data =
[[125 132 133 126 132 126 122 138 123 122 134 122 121]
 [126 118 132 132 121 139 127 121 144 127 121 147 128]
 [138 119 132 128 118 129 130 119 130 131 116 126 130]
 [128 126 139 116 120 139 120 127 143 117 126 151 118]]
Rows and columns are counted from 1.
row 1 col 1 => 125
row 4 col 6 => 139
row 2 col 2 => 118
row 1 col 9 => 123
row 1 col 2 => 132
row 4 col 8 => 127
row 4 col 3 => 139
row 2 col 9 => 144
row 2 col 8 => 121
row 4 col 9 => 143
row 3 col 4 => 128
row 3 col 1 => 138
row 1 col 4 => 126
row 4 col 4 => 116
row 2 col 5 => 121
row 1 col 13 => 121
row 2 col 6 => 139
row 2 col 7 => 127

M =
[[108 136 143 151 109 125]
 [152 143 110 107 143 129]
 [118 105 147 153 112 120]]
Indices start at 1.
row 1 col 1: 108
row 1 col 5: 109
row 1 col 4: 151
row 2 col 5: 143
row 2 col 1: 152
row 1 col 3: 143
row 3 col 6: 120

B =
[[123 120 120 142 139 122 130 134 113]
 [128 129 119 120 129 135 125 127 137]
 [131 121 147 124 116 127 109 129 125]
 [130 131 119 120 126 131 128 136 140]
 [125 142 116 138 126 128 142 124 131]
 [126 141 115 148 117 125 144 132 134]
 [124 132 131 125 120 140 148 125 111]
 [132 134 131 124 118 134 141 122 108]
 [128 143 135 138 125 115 128 123 136]
 [135 145 128 121 104 143 113 126 133]
 [122 121 127 115 131 152 122 127 120]
 [147 131 131 138 129 134 132 115 120]]
Rows and columns are counted from 1.
(1, 1) => 123
(5, 4) => 138
(11, 9) => 120
(9, 6) => 115
(11, 5) => 131
(4, 2) => 131
(2, 9) => 137
(12, 4) => 138
(12, 3) => 131
(9, 7) => 128
(10, 1) => 135
(4, 6) => 131
(3, 8) => 129
(8, 9) => 108
(7, 9) => 111
(11, 2) => 121
(1, 4) => 142
(4, 8) => 136
(9, 4) => 138
(8, 4) => 124
(9, 2) => 143
(5, 6) => 128
(12, 1) => 147
(6, 8) => 132
(1, 7) => 130
(5, 8) => 124
(9, 5) => 125
(5, 7) => 142
(7, 6) => 140
(5, 9) => 131
(1, 3) => 120

X =
[[118 118 138 135 116 121 118]
 [128 138 107 129 144 131 136]
 [110 118 147 140 120 113 128]
 [124 125 141 137 123 103 107]
 [130 120 141 128 117 114 119]
 [134 138 122 126 142 131 135]
 [130 146 116 124 140 133 134]
 [119 125 146 127 109 137 121]
 [131 136 117 132 138 138 123]
 [115 111 137 125 116 121 128]
 [124 142 112 127 135 135 129]
 [123 119 136 136 121 118 123]
 [119 118 147 134 120 120 115]
 [130 122 135 130 116 111 120]]
Indices start at 1.
(1, 1) => 118
(3, 2) => 118
(9, 2) => 136
(13, 4) => 134
(5, 5) => 117
(9, 5) => 138
(10, 6) => 121
(14, 7) => 120
(10, 3) => 137
(1, 6) => 121
(7, 2) => 146
(11, 1) => 124
(11, 3) => 112
(2, 5) => 144
(10, 4) => 125
(4, 1) => 124
(8, 7) => 121
(1, 2) => 118
(8, 6) => 137
(13, 2) => 118
(13, 3) => 147
(8, 4) => 127
(14, 6) => 111
(12, 5) => 121
(2, 7) => 136
(3, 5) => 120
(4, 7) => 107
(6, 6) => 131
(11, 2) => 142
(6, 7) => 135
(13, 6) => 120
(1, 7) => 118

grid =
[[128 124 124 132]
 [127 106 133 137]
 [128 131 129 135]
 [126 126 130 136]
 [128 125 122 118]
 [128 128 130 129]]
Indices start at 1.
row 1 col 1 -> 128
row 6 col 4 -> 129
row 5 col 3 -> 122
row 5 col 4 -> 118
row 2 col 1 -> 127
row 5 col 1 -> 128
row 3 col 2 -> 131
row 4 col 1 -> 126
row 4 col 3 -> 130

x =
[[107 147 108 112 107]
 [107 144 108 114 108]
 [105 148 107 109 106]
 [110 143 109 111 110]
 [144 115 147 141 138]
 [102 144 109 105 110]
 [108 150 103 108 104]
 [104 148 107 111 109]
 [144 113 142 139 139]
 [148 115 143 139 139]
 [106 143 110 113 111]
 [143 115 138 144 140]
 [107 144 109 109 111]
 [144 113 150 152 148]
 [109 146 110 109 111]
 [112 144 114 114 111]]
Indices start at 1.
(1, 1)	107
(13, 5)	111
(15, 3)	110
(11, 3)	110
(16, 5)	111
(15, 1)	109
(10, 2)	115
(13, 1)	107
(12, 2)	115
(4, 3)	109
(12, 1)	143
(16, 1)	112
(11, 4)	113
(3, 3)	107
(5, 5)	138
(4, 2)	143
(1, 5)	107
(3, 1)	105
(7, 3)	103
(9, 1)	144
(10, 1)	148
(4, 1)	110
(12, 5)	140
(15, 4)	109
(2, 2)	144
(6, 3)	109
(13, 3)	109
(6, 2)	144
(12, 3)	138

m =
[[148 117 144 156 141 144 131 144 120 137 153 126 153 149 141]
 [147 123 141 157 137 143 132 144 124 134 156 123 150 151 140]
 [147 126 139 150 139 146 132 146 124 137 152 127 147 144 144]
 [113 133 118 111 118 112 123 113 133 120 110 125 111 115 114]
 [109 135 117 107 116 109 125 110 135 119 105 128 108 113 112]
 [146 123 142 146 141 146 133 146 124 138 146 133 148 142 145]
 [113 132 119 113 118 112 125 113 133 120 111 127 112 118 114]
 [147 121 142 149 142 148 133 147 121 139 150 131 150 143 146]
 [110 131 118 109 117 111 126 112 133 120 107 129 110 115 113]
 [145 126 141 149 140 144 135 144 127 138 149 131 147 145 142]]
Indices start at 1.
row 1 col 1 -> 148
row 1 col 11 -> 153
row 5 col 11 -> 105
row 9 col 9 -> 133
row 6 col 14 -> 142
row 8 col 13 -> 150
row 2 col 4 -> 157
row 3 col 3 -> 139
row 3 col 6 -> 146
row 5 col 8 -> 110
row 4 col 5 -> 118
row 4 col 12 -> 125
row 2 col 2 -> 123
row 6 col 10 -> 138
row 5 col 14 -> 113
row 6 col 2 -> 123
row 10 col 15 -> 142
row 3 col 5 -> 139
row 7 col 6 -> 112
row 6 col 7 -> 133
row 8 col 6 -> 148
row 2 col 1 -> 147
row 7 col 5 -> 118
row 6 col 15 -> 145
row 10 col 6 -> 144
row 5 col 5 -> 116
row 10 col 14 -> 145
row 5 col 6 -> 109
row 4 col 3 -> 118
row 3 col 11 -> 152
row 7 col 3 -> 119
row 8 col 2 -> 121
row 2 col 8 -> 144
row 6 col 11 -> 146
